(in the rows, 128 means zero)
A single turn carries every row of the set below to another of its rows. Some are shown first; where does it send the rows asked next?
vikil: | 117 | 139 | 110 | 155 | 120 | 138 | 107 | 125 |  84 | 136 | 145 | 116 | 118 | 154 | 113 | 104 | 117 | 139 | 109 | 127 | 130 | 136 | 124 | 109 | 150 | 111 | 152 |
Fega: | 141 | 125 | 138 | 128 | 123 | 153 |  93 | 130 | 109 | 137 | 143 | 120 | 101 | 146 | 121 |  99 | 108 | 149 | 132 | 136 | 152 | 135 | 147 | 121 | 124 | 109 | 159 |
tunu: | 148 | 125 | 102 | 124 | 132 | 128 |  98 | 151 | 104 | 142 | 140 | 124 |  82 | 127 | 120 | 122 | 144 | 121 | 123 | 127 | 136 | 149 | 117 | 115 | 129 | 132 | 173 |
ladef: | 128 | 135 | 129 | 115 | 104 | 130 | 142 | 112 | 115 | 151 | 175 |  96 |  93 | 139 | 114 | 118 | 133 | 147 | 113 | 120 | 143 | 134 | 130 | 123 | 145 | 128 | 133 |
pekes: | 115 | 137 | 113 | 152 | 116 | 133 | 115 | 125 |  88 | 135 | 152 | 116 | 113 | 154 | 118 | 111 | 112 | 149 |  98 | 123 | 130 | 137 | 129 | 103 | 143 | 120 | 143 |
nipo: | 124 | 138 | 113 | 155 | 125 | 133 | 112 | 118 |  85 | 134 | 151 | 117 | 107 | 145 | 119 | 108 | 111 | 145 | 118 | 132 | 138 | 138 | 138 | 105 | 151 | 110 | 144 |
Borof: | 126 | 120 | 115 | 128 | 103 | 144 | 127 | 123 | 126 | 163 | 176 |  89 | 124 | 134 |  95 | 109 | 117 | 120 | 117 | 138 | 155 | 148 | 132 | 126 | 120 | 122 | 137 |
Besez: | 144 | 132 | 106 | 106 | 135 | 117 | 121 | 133 | 120 | 144 | 141 |  92 | 110 | 140 | 118 | 134 | 114 | 113 | 119 | 108 | 141 | 158 |  98 | 121 | 114 | 117 | 169 |
Paf: | 138 | 121 | 107 | 120 | 117 | 133 | 103 | 153 | 107 | 149 | 143 | 113 | 105 | 130 | 146 | 137 | 132 | 134 | 116 | 117 | 121 | 172 | 122 | 112 | 148 | 135 | 148 |
noset: | 122 | 117 | 116 | 121 | 124 | 155 | 128 | 134 | 122 | 139 | 169 | 125 | 128 | 124 |  98 | 110 | 116 | 138 | 132 |  95 | 161 | 140 | 107 | 101 | 126 | 115 | 158 |
Pofab: | 127 | 124 | 105 | 132 | 111 | 133 | 120 | 129 | 132 | 169 | 164 |  90 | 124 | 138 |  96 | 108 | 118 | 128 | 118 | 141 | 155 | 153 | 130 | 118 | 120 | 126 | 127 |
mag: | 146 | 125 | 137 | 119 | 128 | 149 |  96 | 125 | 123 | 141 | 144 | 117 | 100 | 144 | 126 |  93 | 108 | 146 | 133 | 125 | 160 | 142 | 146 | 115 | 131 | 102 | 159 |
mapi: | 131 | 140 | 135 | 120 |  96 | 135 | 141 | 123 | 106 | 142 | 173 | 108 |  88 | 142 | 119 | 125 | 128 | 138 | 111 | 117 | 141 | 134 | 130 | 127 | 145 | 126 | 131 |
Pumis: | 129 | 111 | 104 | 113 | 101 | 125 | 107 | 125 | 123 | 165 | 146 |  96 | 107 | 141 | 133 | 142 | 120 | 121 | 125 | 116 | 133 | 149 | 109 | 118 | 152 | 143 | 169 |
fofe: | 124 | 110 | 125 | 123 | 121 | 158 | 122 | 139 | 127 | 134 | 162 | 133 | 122 | 132 |  97 | 101 | 115 | 135 | 134 |  99 | 158 | 137 | 110 | 112 | 133 | 107 | 155 |
mov: | 141 | 123 | 109 | 111 | 121 | 125 | 126 | 130 | 122 | 147 | 131 |  92 | 115 | 138 | 130 | 136 | 113 | 110 | 122 | 114 | 146 | 156 |  94 | 123 | 115 | 121 | 166 |
bami: | 144 | 123 | 112 | 112 | 125 | 144 | 119 | 150 | 133 | 149 | 125 | 118 |  92 | 145 | 117 | 120 | 129 | 115 | 107 | 129 | 146 | 154 |  95 | 101 | 131 | 114 | 173 |
kugem: | 136 | 124 | 137 | 124 | 129 | 150 | 102 | 135 | 114 | 142 | 149 | 118 | 102 | 142 | 122 |  92 | 114 | 156 | 136 | 129 | 162 | 129 | 137 | 103 | 132 | 102 | 160 |
tol: | 151 | 125 | 117 | 114 | 129 | 145 | 114 | 157 | 138 | 149 | 127 | 116 |  95 | 146 | 112 | 121 | 133 | 122 | 113 | 121 | 134 | 155 |  98 | 104 | 142 | 108 | 165 |
nar: | 121 | 134 | 131 | 128 |  93 | 131 | 143 | 112 | 109 | 141 | 169 | 109 | 102 | 140 | 117 | 114 | 130 | 138 | 114 | 123 | 136 | 144 | 132 | 125 | 153 | 121 | 129 |
Kika: | 123 | 115 | 118 | 126 | 123 | 151 | 124 | 143 | 127 | 140 | 173 | 122 | 129 | 131 | 105 |  97 | 108 | 133 | 124 | 104 | 164 | 135 | 113 | 105 | 115 | 109 | 152 |
Kivuv: | 134 | 122 | 117 | 122 | 113 | 130 | 102 | 149 | 113 | 136 | 137 | 111 | 110 | 134 | 142 | 143 | 127 | 136 | 111 | 113 | 125 | 174 | 120 | 115 | 140 | 142 | 144 |
teral: | 132 | 120 | 102 | 127 | 124 | 138 | 124 | 126 | 128 | 162 | 168 |  90 | 129 | 135 |  90 | 109 | 114 | 123 | 122 | 133 | 158 | 156 | 129 | 120 | 125 | 112 | 129 |
rit: | 124 | 119 | 109 | 107 | 108 | 132 | 104 | 121 | 131 | 163 | 147 |  92 | 103 | 145 | 124 | 139 | 119 | 129 | 114 | 123 | 133 | 150 | 105 | 115 | 146 | 148 | 174 |
bafek: | 153 | 125 | 102 | 129 | 126 | 130 |  90 | 147 | 107 | 138 | 141 | 125 |  91 | 133 | 111 | 135 | 140 | 123 | 130 | 129 | 135 | 144 | 119 | 122 | 135 | 136 | 171 |

fofe -> pekes
tunu -> Pumis
nar -> Kika
Now find these:
Besez -> bafek
mag -> mapi

A single turn carries every row of the set below to another of its rows. Some are shown first; where does it send the rows asked next?
vud: | 156 | 107 | 124 | 146 | 105 | 125 | 110 | 128 | 153 | 129 | 130 | 118 | 122 | 105 | 118 |
lala: | 127 | 127 | 122 | 148 | 109 | 143 |  99 | 133 | 150 | 159 | 106 | 111 | 114 | 111 | 114 |
vugu: | 138 | 141 | 108 | 142 | 124 | 138 | 110 | 144 | 149 | 143 | 148 | 114 | 142 |  90 | 118 |
sego: | 113 | 111 | 124 | 116 | 125 | 141 | 113 | 123 | 124 | 124 | 105 | 134 | 128 | 103 | 127 |
vireg: | 113 | 133 | 117 | 149 | 119 | 133 | 127 | 124 | 126 | 153 |  99 | 112 | 148 | 114 | 109 |
fel: | 133 | 126 | 123 | 154 | 134 | 124 | 135 | 133 | 116 | 140 | 135 | 117 | 154 | 129 | 112 |
Kur: | 142 | 128 | 123 | 126 | 113 | 124 | 130 | 160 | 148 | 147 | 146 | 111 | 128 | 119 | 132 |
Defo: | 118 | 139 | 123 | 125 | 135 | 120 | 115 | 154 | 139 | 167 | 114 | 109 | 127 | 112 | 113 |
bepo: | 116 | 114 | 132 | 123 | 128 | 134 | 115 | 127 | 117 | 108 | 123 | 138 | 138 | 117 | 126 |
giz: | 118 | 114 | 117 | 109 | 127 | 127 | 119 | 141 | 112 | 125 | 128 | 133 | 123 | 101 | 129 |
Pinef: | 124 | 152 | 116 | 157 | 126 | 142 | 107 | 151 | 140 | 137 | 146 | 117 | 135 | 124 | 119 |
muv: | 115 | 117 | 128 | 133 | 115 | 131 | 106 | 137 | 158 | 147 |  97 | 126 | 140 | 107 | 101 |
zenut: | 146 | 120 | 125 | 162 | 114 | 129 | 121 | 110 | 124 | 140 | 126 | 120 | 145 | 116 | 115 |
mef: | 146 | 119 | 125 | 130 |  98 | 134 | 115 | 138 | 160 | 155 | 129 | 117 | 125 | 105 | 130 |
Bizis: | 133 | 108 | 122 | 123 | 120 | 138 | 117 | 122 | 120 | 112 | 124 | 129 | 120 | 106 | 136 |
deroz: | 136 | 114 | 130 | 135 | 143 | 115 | 126 | 146 | 144 | 141 | 150 | 125 | 141 |  98 | 118 |
Lubom: | 130 | 135 | 129 | 165 | 103 | 138 | 107 | 140 | 141 | 124 | 133 | 108 | 121 | 132 | 117 |
lumos: | 122 | 130 | 137 | 130 | 132 | 115 | 112 | 147 | 143 | 143 | 136 | 122 | 163 | 106 | 100 |
fom: | 118 | 112 | 121 | 152 | 100 | 130 |  96 | 123 | 122 | 130 | 126 | 123 | 125 | 120 |  93 |
radug: | 115 | 158 | 123 | 145 | 125 | 130 |  99 | 140 | 146 | 145 | 131 | 125 | 152 | 106 | 111 |
leso: | 149 | 123 | 126 | 146 | 116 | 122 | 119 | 143 | 142 | 124 | 157 | 108 | 142 | 106 | 114 |
kek: | 116 | 146 | 131 | 130 | 110 | 122 | 123 | 161 | 144 | 147 | 124 | 114 | 129 | 136 | 128 |
sen: | 132 | 118 | 110 | 139 | 133 | 132 | 138 | 132 | 125 | 157 | 121 | 110 | 152 | 103 | 110 |
tek: | 127 | 119 | 112 | 140 | 115 | 113 | 117 | 145 | 110 | 123 | 148 | 109 | 122 | 124 | 101 |
peka: | 134 | 157 | 113 | 141 | 131 | 126 | 105 | 146 | 140 | 158 | 135 | 114 | 122 | 109 | 127 |
Mito: | 130 | 125 | 127 | 163 | 101 | 134 | 108 | 122 | 153 | 129 | 121 | 118 | 114 | 102 | 124 |
zumep: | 110 | 136 | 115 | 144 | 123 | 132 | 122 | 149 | 146 | 149 | 107 | 107 | 105 | 109 | 127 |
lebi: | 123 | 123 | 141 | 146 | 123 | 117 | 114 | 148 | 142 | 119 | 133 | 130 | 151 | 136 | 103 |
Venat: | 126 | 106 | 119 | 124 | 111 | 139 | 110 | 127 | 117 | 115 | 130 | 136 | 118 | 102 | 130 |
dize: | 100 | 123 | 131 | 135 | 141 | 129 | 116 | 148 | 149 | 154 | 115 | 129 | 143 | 106 | 107 |
Faku: | 107 | 112 | 123 | 117 | 119 | 137 | 106 | 129 | 118 | 129 | 112 | 142 | 125 | 103 | 123 |
ninum: | 124 | 120 | 137 | 129 | 103 | 135 | 110 | 140 | 162 | 152 | 125 | 131 | 153 | 108 | 113 |
Kat: | 101 | 127 | 119 | 130 | 121 | 113 | 108 | 143 | 114 | 144 | 118 | 119 | 131 | 122 |  91 |
Kol: | 128 | 114 | 104 | 132 | 111 | 122 | 109 | 134 | 119 | 150 | 121 | 107 | 103 | 107 | 105 |
leva: | 110 | 116 | 127 | 123 | 119 | 131 | 112 | 136 | 112 | 109 | 131 | 141 | 133 | 114 | 123 |
Tizok: | 119 | 134 | 144 | 145 | 100 | 131 | 109 | 145 | 151 | 137 | 130 | 130 | 145 | 138 | 119 |
mip: | 129 | 133 | 139 | 161 | 121 | 114 | 118 | 138 | 139 | 114 | 148 | 124 | 132 | 123 | 123 |
supov: | 111 | 121 | 119 | 124 | 117 | 135 | 113 | 138 | 110 | 120 | 119 | 132 | 109 | 118 | 133 |
Zudip: | 138 | 116 | 115 | 120 | 136 | 115 | 132 | 161 | 144 | 145 | 130 | 110 | 130 | 108 | 115 |
did: | 120 | 115 | 120 | 110 | 136 | 131 | 126 | 137 | 115 | 121 | 121 | 126 | 126 | 109 | 133 |
Fiso: | 123 | 139 | 121 | 145 | 112 | 119 | 119 | 151 | 139 | 131 | 109 | 107 | 108 | 136 | 123 |
faza: | 113 | 124 | 123 | 125 | 122 | 136 | 117 | 130 | 115 | 114 | 110 | 127 | 116 | 122 | 136 |
mubi: | 136 | 137 | 112 | 156 | 112 | 125 | 131 | 121 | 120 | 147 | 112 | 103 | 125 | 118 | 125 |
nure: | 126 | 104 | 114 | 127 | 117 | 117 | 109 | 131 | 124 | 141 | 136 | 120 | 140 |  95 |  90 |
Zeze: | 134 | 139 | 119 | 155 | 121 | 147 |  91 | 131 | 150 | 154 | 134 | 128 | 134 | 107 | 116 |

Kol -> nure
Pinef -> peka
muv -> lebi
Now find these:
kek -> Kur
Lubom -> Defo
mubi -> sen
deroz -> Mito
did -> Bizis
Venat -> Faku

